Turns in one plane each, and the order they were made in; the first pair answered:
tuli (before => after):
[7, 17, 0, 3, -5, -5, -3, -12, 23, -17, 4, -10, -4, 0, -19, -7, -18, 1, -18, 11, -2, -1, -4, -4, 18, -14, -30, 23, -3, -3] => [2, 5, 6, 1, -9, 9, -11, 10, 13, 2, 2, -4, 19, -13, -25, -9, -14, -8, -10, 16, 27, -1, -2, -18, 5, -8, -19, 27, -2, 10]
[-1, -10, 2, 1, 10, 1, -3, 1, 0, 18, -3, 9, 4, 3, -16, -5, 1, -11, 9, 6, 28, -3, -3, -8, -6, -1, 2, 4, -1, -3] => [9, 0, 4, 6, 21, -12, 2, -16, 6, 7, -1, 9, -14, 16, -8, 1, 0, -3, 1, 3, 1, -8, -3, 0, 7, -8, -5, 4, 2, -12]
[-9, 10, -10, 3, 10, -7, 15, 0, -10, 4, -3, 2, 6, 4, -9, -9, -8, -8, 20, -3, 14, -10, -5, -13, 7, -1, -6, 0, -13, 3] => [-7, 11, -5, 6, 14, -12, 16, -4, -10, 4, -2, 4, 2, 11, -6, -6, -6, -4, 16, -6, 6, -13, -4, -13, 11, -4, -5, 1, -11, 2]
sufef (before => after):
[-7, 12, 34, -1, 13, 5, -11, 6, -8, 44, -7, 14, 13, 8, 20, -3, 11, 9, 4, 10, -13, -16, 18, -7, 12, -10, 17, -2, -1, 7] => [4, 22, 19, 16, 20, -17, -5, -17, 3, 24, -7, 8, -12, 18, 16, 3, 11, 4, -12, 11, -19, -20, 3, 7, 26, -14, 6, 17, -4, -11]
[5, -6, -8, 4, -6, -1, -1, -4, 0, -7, 4, -3, -6, -5, -1, 1, 1, -4, -8, 1, 16, 0, -13, 0, -3, 3, 2, 17, -5, -14] => [0, -5, -7, -5, -12, 8, -5, 4, -5, -3, 3, -6, 3, -10, 5, -1, -1, -4, -6, 0, 15, 3, -6, 0, -14, 5, 10, 6, -1, -9]
[-20, 24, 25, -9, -23, 13, 1, -11, 5, -1, -6, 3, 0, 7, 27, -13, 1, 25, 1, -27, -39, -11, 12, 4, -23, 15, 9, -16, 17, -21] => [-12, 22, 46, -6, 2, 13, -5, -3, 7, 30, 1, 29, 9, 16, 7, -14, 6, 21, 23, -24, -17, -23, 18, -10, -9, 13, 3, -7, 12, -5]
bes (before => after):
[8, 18, 20, 11, 15, -2, -9, -13, 13, 11, -3, 23, -1, 17, -13, 8, 1, -4, -8, -12, -8, -26, -1, -4, 7, 5, -17, -6, -12, 5] => [1, 12, 2, 3, 1, 5, -11, -1, 17, 4, -8, 16, 6, -1, -32, -7, -3, -13, 0, -9, 20, -20, -4, 0, -9, 8, -22, -6, -18, 10]
[-16, -6, -3, 6, -6, 4, 5, 9, -18, 10, 1, -17, 13, 15, 10, 7, -16, -5, -15, 12, 25, 5, -18, -7, -5, 4, 27, 11, 12, -5] => [-12, -5, 9, 10, 4, 4, 6, 5, -17, 20, 3, -9, 12, 23, 18, 14, -13, -2, -10, 10, 11, 1, -15, -14, 3, 0, 26, 10, 12, -4]
[2, 12, 3, -6, 0, -3, 5, 0, 4, -8, 7, 3, -13, 12, 13, 5, 6, 8, 6, -3, -22, -9, 2, 10, 12, -1, 4, -24, 9, 3] => [-1, 8, 0, -11, 2, 3, 4, 13, 7, -2, 8, 9, -5, 4, -5, -6, 5, 5, 23, -1, -3, -7, 6, 5, 7, 1, -1, -30, 3, 14]
sut (before => after):
[2, 15, 1, -4, 8, -1, -7, -19, 8, 1, 6, -6, -12, 19, -4, 12, 6, 4, -8, 2, -27, -10, 2, 14, 22, 3, -8, 3, -6, -7] => [-14, -1, 8, -17, -7, 25, -17, 13, -8, 23, 5, -6, 17, -2, -3, 6, 8, -1, 4, 3, -1, -5, 12, 0, 0, 12, 8, -10, -4, 10]
[8, -5, -6, -10, 16, 32, 10, -6, 2, 15, 6, 14, 37, 5, -13, 3, -8, 10, 5, 0, -13, -5, -1, -3, 1, 4, 3, -15, -9, -5] => [15, -4, -15, 2, 21, 22, 8, -9, 4, 10, 1, 16, 30, 6, -26, 4, -5, -1, 1, 6, 10, -6, -17, -2, 5, 2, -2, 8, -12, -11]
[-1, -13, -10, 21, 15, -11, 14, -23, -26, -7, 15, -2, -2, 10, -8, 18, 2, -6, -12, -8, 9, 10, 6, -19, 0, 3, 11, 7, 19, -15] => [-9, -12, -1, 11, 12, -5, 16, -19, -29, -3, 16, -1, 3, 11, 4, 20, 3, 2, -4, -12, -11, 11, 19, -19, -3, 5, 15, -12, 22, -9]
[-4, 8, -2, 12, 14, -8, -14, 7, 7, -5, 5, 7, -2, 10, -31, -4, -10, -17, -9, 8, 29, -9, -8, 10, 20, 6, -8, 9, -7, 6] => [-9, 16, 12, -2, 14, -1, -7, 2, 6, -7, 9, 7, -7, 20, -6, -3, -15, 7, -2, -2, -26, -9, 16, 16, 22, 6, -9, -25, -7, 12]
Pairs:
Between the rows of a pair lie 2 to 3 turns.
[-9, -24, 2, 0, -28, 5, -3, 15, -14, 6, -1, -14, 24, -8, 19, -1, 4, -9, 4, -1, 3, 12, -2, -1, -25, 6, 30, -6, 13, 4] => [16, -11, -6, 24, 0, -29, 3, -18, 7, -7, -2, -7, -9, 17, -1, 6, 8, -17, -8, 4, 8, 2, -26, 9, 6, -2, 10, 27, 5, -18]
sufef then sufef
[5, -18, -8, 1, 4, 3, 7, -20, -14, 0, -1, -29, 3, 6, 25, 28, 8, 3, 1, -21, -12, 12, 8, 7, 3, 21, 0, -17, 19, 0] => [8, -24, -1, 9, 10, 4, 2, -12, -19, 13, -2, -23, 9, 5, 25, 34, 13, -7, 0, -14, 8, 9, 3, -6, 3, 24, 7, -2, 23, 1]
sut then bes
[3, -8, -2, 0, 10, -9, 5, 14, 8, -4, -24, -1, -4, 8, -19, 8, -1, -7, 27, 18, 13, -3, 2, 10, 11, -13, -1, -7, -19, -4] => [6, -4, 7, 3, 17, -13, 5, 8, 7, 2, -21, 4, -9, 16, -10, 15, -1, -5, 21, 17, -3, -8, 3, 9, 19, -15, 3, -8, -15, -6]
bes then bes then bes
[-7, -11, 13, -8, -5, 2, -19, 16, -31, 19, 8, -2, 26, -4, 17, 20, 16, -17, -25, -2, 1, -6, -32, -19, -11, 8, 33, 10, 18, -7] => [-13, -5, 7, -14, -12, 0, -14, 8, -29, 6, 7, -14, 19, -4, 31, 20, 13, -6, -31, -6, -23, -2, -31, -10, -14, 10, 32, -1, 21, -13]
sut then sufef
[4, 4, 13, 9, 17, -9, 4, -16, 3, 0, -3, 8, -10, 17, 19, 11, 1, 8, -8, 0, -36, -5, 3, 0, 20, -6, 3, 2, 4, -6] => [-11, -13, -1, -1, -14, 13, -8, 20, -14, 10, -9, -6, 21, -19, 8, 1, 2, -6, -6, 7, 17, 9, -1, -8, -15, 6, 23, 7, 6, 6]
sut then bes
[-5, -1, -20, 1, -24, -1, 0, -3, -24, -16, -4, -15, 16, -16, 33, 5, -9, 19, -18, -12, -30, 11, -2, 7, -14, 4, 14, -6, 17, -8] => [7, -14, -9, 18, -1, -3, -11, 14, -25, 19, -4, 11, 30, -14, -1, 7, 3, -5, -9, 1, 35, -1, -17, -15, -2, 7, 12, 30, 14, 2]
bes then sut
[0, 1, 17, -6, -5, 8, -23, 21, -24, 6, -7, 0, -6, -2, 16, -2, -13, -21, -18, 5, 11, -2, -18, 8, 8, 24, 4, -10, 3, -4] => [-2, 4, 12, -13, 2, 11, -20, 24, -9, 6, -4, 7, -6, -6, -4, -13, -16, -18, 1, 4, 19, -5, -13, 11, 9, 24, -14, -20, -7, 4]
tuli then bes then bes
[-4, -17, -5, 3, -16, 12, -23, -9, 2, 1, -18, 10, 21, -14, -30, -18, -16, -20, 11, 31, 41, 9, 3, -9, -16, -11, -7, -1, -12, 4] => [7, 1, 4, 5, 10, -8, -9, -42, 22, -11, -11, 18, -8, 15, -20, -13, -23, -1, 15, 22, -14, 1, 12, 2, 12, -23, -28, -16, -17, -4]
sut then bes
[-1, -7, 14, 3, 35, 6, -7, 4, -1, 9, 6, 19, 3, 20, 14, -16, 5, 20, 15, -8, -35, 9, 31, -12, -10, -7, 19, -21, 18, -18] => [0, -12, -5, -3, 34, 7, -6, 16, 12, 7, 3, 23, 9, 4, -31, -37, 4, 11, 36, -4, 9, 8, 25, -9, -13, -2, -3, -16, 1, -9]
sufef then bes
[-2, -4, 7, -6, -1, 11, -1, 6, 5, 5, 9, 2, 12, -11, -7, -10, -7, 3, 14, 8, 1, 9, -6, -5, -11, 7, 0, -6, -3, 3] => [2, -2, 4, -2, 0, 6, -1, 4, 6, 6, 8, 4, 9, -11, -10, -10, -5, 1, 13, 11, 11, 9, -14, -5, -9, 7, -1, 5, -3, -1]
sut then sut then sut
[5, -11, 0, 10, 2, -11, 1, -16, -12, -9, 2, -21, -23, 26, 37, 29, -7, 10, -26, 0, -23, -4, -5, -7, 5, -14, 32, 5, 13, -6] => [2, -25, -10, 12, -11, -2, -8, 6, -20, 2, -4, -22, -6, 5, 18, 20, -3, -8, -25, 9, 27, 3, -17, -17, -11, -9, 40, 24, 11, 0]
sufef then sut then sufef
[7, -4, -4, 14, 8, -4, -11, 3, 2, 8, 4, 4, -1, -3, -7, 8, 4, -14, -6, 4, 27, 3, -13, -4, -3, -1, 11, 19, 1, -7] => [-3, -7, -8, 3, -9, 8, -11, 11, -6, 5, 3, -7, 9, -12, 6, 4, -2, -8, -8, 3, 20, 7, -6, -4, -16, 3, 20, 8, 5, -5]
sufef then sufef
[4, 8, -7, -1, -16, 7, 1, -8, -11, -6, -2, -14, -2, -1, 27, 6, -8, 14, -13, -4, -29, -3, -7, 5, -5, 0, 12, 1, 6, -7] => [18, 8, 10, 10, 18, -2, 0, -6, -1, 21, 3, 14, -2, 15, 1, 8, -1, 4, 8, 1, -7, -16, -6, -11, 19, -3, -1, 17, -2, 2]
sufef then sufef
[-18, -14, -11, -2, -48, 6, 3, 5, -25, -6, -12, -23, 13, -19, 26, -1, -5, -8, -30, 1, 9, 12, -13, -11, -34, -6, 29, -4, 15, -11] => [9, -1, -18, 26, -14, -30, 11, -27, -3, -15, -12, -10, -21, 7, -2, 3, -2, -17, -32, 7, 19, -1, -37, -3, 4, -15, 0, 32, 7, -28]
sut then sufef then sut
[21, 3, 25, -8, 3, -17, 10, -9, -3, -13, -1, 23, -26, 18, -7, -3, -7, 10, 17, 2, -3, -22, 12, 9, 9, -2, -35, 2, -23, 13] => [2, -10, -1, -18, -38, -2, 4, 14, -18, -28, -10, -4, -8, -16, -2, -10, -8, 1, 4, 4, 26, -6, 5, 15, -26, 7, -16, 0, -17, 11]
sut then bes
[-3, -8, 8, -2, -3, 14, -9, 16, -14, 17, 4, 5, 23, -4, -3, 0, 10, -6, 4, 12, 32, -1, -5, -10, -7, 2, 10, 12, 2, 9] => [1, -8, 2, 7, -5, 6, -9, 9, -16, 9, 2, 0, 15, -2, 1, 5, 11, -11, -10, 14, 33, -1, -13, -5, -8, 0, 12, 24, 5, -2]
bes then sufef
[-5, -13, -8, 4, -18, 7, -8, 14, -16, -1, -12, -8, 12, -15, 3, 0, 2, -15, -11, 12, 35, 2, -8, -8, -16, 1, 16, 22, 5, -5] => [-3, 3, -24, 2, -21, -9, 4, -11, 0, -32, -11, -18, -16, -8, 1, -2, -5, -5, -21, 5, 5, 1, -11, 13, -9, -5, 0, 15, 0, -19]
tuli then tuli
[1, -5, -4, -15, -2, -3, 14, 0, 5, 0, 5, 8, 3, 8, 15, -4, 13, 24, -4, 6, -19, -4, 10, 1, 8, -10, 2, -26, 9, 6] => [-1, -9, 3, -12, -2, 2, 8, 10, -1, 12, 3, 12, 9, 3, 16, -3, 15, 21, 2, 6, -7, -3, 11, -7, 4, -10, 8, -23, 11, 11]
tuli then tuli
[-8, 14, -4, -13, 4, 15, 1, 10, 7, -2, -2, 3, 12, -1, -2, -20, -12, -12, 13, -21, -4, 0, 6, 9, 10, -1, 1, -9, 7, 15] => [4, 18, 1, 5, 14, 0, -1, -6, 7, -4, -3, 4, -2, 12, 6, -7, -9, -18, -5, -18, -9, -5, -6, 10, 25, -5, 3, 14, 13, 1]
sut then bes then bes
[-31, 20, 2, 6, 3, 21, 2, 11, -13, 9, 10, 3, 16, -10, -16, -5, -4, 7, 28, -25, -13, 9, -1, -15, 2, 15, -14, -21, 15, -11] => [-15, 19, 3, 28, 19, 2, -1, -1, -12, 13, 11, 10, 4, 3, -24, 6, 3, -8, 16, -18, 9, 2, -21, -20, 17, 10, -17, 14, 17, -22]
sut then tuli
[3, -6, -9, 19, -10, -6, -11, -4, -21, 1, 1, -20, 1, -12, 29, 23, 5, -16, -34, 11, 4, 8, -10, 4, 6, -2, 27, 27, 16, -28] => [-13, -10, 1, -14, -5, 21, -12, 29, -9, 27, 5, 2, 31, -27, -7, -11, 0, -8, 22, 6, 30, 7, 19, -3, -9, 4, 5, -14, -4, 13]
sut then bes then bes
[3, -11, 4, -16, -15, -2, 5, 29, 2, -20, -3, -25, 10, -18, 9, 19, 12, 17, 8, 5, -6, 2, 1, -12, 1, -10, -5, -16, 15, 3] => [9, -4, 2, -12, -8, -12, 6, 16, 9, -29, -1, -25, -3, -8, 9, 24, 11, 20, 3, 3, -17, -1, -3, -5, 12, -15, -11, -11, 15, -4]
sut then sut
[5, 14, 30, -6, 10, 8, 5, -11, 17, -17, -6, -6, -9, 15, -12, -7, -7, 21, 16, 7, -37, -20, 8, -4, 14, 10, -21, -26, -16, 9] => [-3, 8, 16, -13, -2, 15, 4, -3, 18, -24, -11, -13, -1, 1, -23, -19, -9, 20, 22, 8, -21, -15, 6, -1, -3, 12, -25, -32, -23, 14]
sufef then bes
